One turn sends every row of this set to another row. A few are shown first. Where does it send the rows asked after them?
lof: [-0.66 -1.23  2.14  1.12 -1.01 -0.82  0.16 -0.60 -2.95  2.10 -0.96 -2.44]
sar: [-0.08  1.77  1.31  1.13  1.31  1.07  1.95 -4.70 -0.14 -2.37 -0.70  1.96]
gugo: [-0.49  1.10  1.44  1.92  2.81 -1.50 -0.61 -0.68  1.36  1.14  3.53 -0.33]
fuvuk: [-0.98 -1.11  0.33 -0.86  2.83  0.86  1.63 -0.03  1.56 -0.38 -1.75  2.36]
Dul: [-0.22  1.92  0.90  0.93  5.73  3.36 -0.41 -1.93 -0.67  1.52  1.39 -1.51]
gomib: [-0.33  1.85  0.61  0.78  1.39  1.38  1.32 -4.55  0.01 -2.73 -0.58  2.14]
Punif: [-0.62 -1.24 -2.75  2.90  2.39  0.89 -0.18 -0.94  2.17 -0.89 -0.56 -3.98]
fofo: [-2.87 -2.41  1.18  0.72  3.19  2.51 -2.13 -1.71 -3.04 -2.34 -0.82 -0.52]
Kede: [-0.29  1.60  1.14  1.28  5.72  2.73 -0.76 -1.22  0.47  1.39  1.89 -2.14]
lufes: [ 2.80 -1.64  1.30  0.85  2.11 -0.45 -2.25 -0.87 -3.27 -2.41 -0.61  0.25]
Varap: [ 2.64 -1.53  1.16  1.26  2.25 -0.98 -2.75 -0.98 -2.94 -2.37 -1.31  0.30]
Sok: [-1.19 -0.90  0.45  1.22 -1.77 -0.47  0.28 -0.86 -2.56  2.30 -1.17 -2.19]
pepel: [-1.44 -0.55  1.14  1.25 -1.62 -0.46 -0.19 -0.25 -2.27  2.34 -0.73 -2.39]
Sabe: [ 0.14  1.91  0.92  0.88  5.13  3.54 -0.27 -1.84 -0.01  2.07  1.43 -1.25]
res: [ 1.69 -1.55  1.21  0.96  2.83 -0.87 -2.41 -1.61 -2.97 -3.57 -0.89  0.52]
dev: [-1.35 -1.03 -2.56  2.50  1.87 -0.23 -0.05 -1.33  2.09 -0.46 -1.81 -4.03]
Vatet: [-0.24  2.15  1.53  0.80  1.72  0.69  1.90 -4.50  0.32 -2.28 -0.67  2.03]
Terof: [-0.82 -1.01 -2.82  2.12  2.36  0.91  0.34 -0.78  2.31 -1.04 -1.15 -4.10]
gabu: [ 0.78  0.30 -1.60  1.03  2.89 -2.35 -1.88 -4.69  0.40  0.90 -1.13 -3.07]
gubif: [ 0.64 -2.14  3.02  0.98  0.59  1.32  1.26 -4.43 -1.55 -0.17 -0.96 -3.95]
Vugu: [-0.73  2.09  1.49 -0.03  2.11  1.38  2.20 -4.22  0.42 -1.67 -0.87  2.00]
losol: [-0.16  1.91  1.04  1.17  5.86  3.04 -0.48 -2.11 -0.14  1.55  1.40 -1.98]
fof: [ 2.12 -1.44  1.36  0.95  2.48 -1.22 -2.54 -0.75 -2.83 -2.85 -1.08  0.56]
gisi: [-1.44 -0.92  1.54  1.14 -1.33 -0.46  0.15 -0.12 -2.58  2.04 -1.08 -2.40]
saguv: [-1.07 -1.19 -2.49  2.40  2.43  0.67  0.27 -1.04  2.01 -0.88 -1.41 -4.34]

Dul goes to pepel
Sabe goes to Sok
Where do these go?
dev goes to res
fuvuk goes to gabu
gisi goes to Vatet

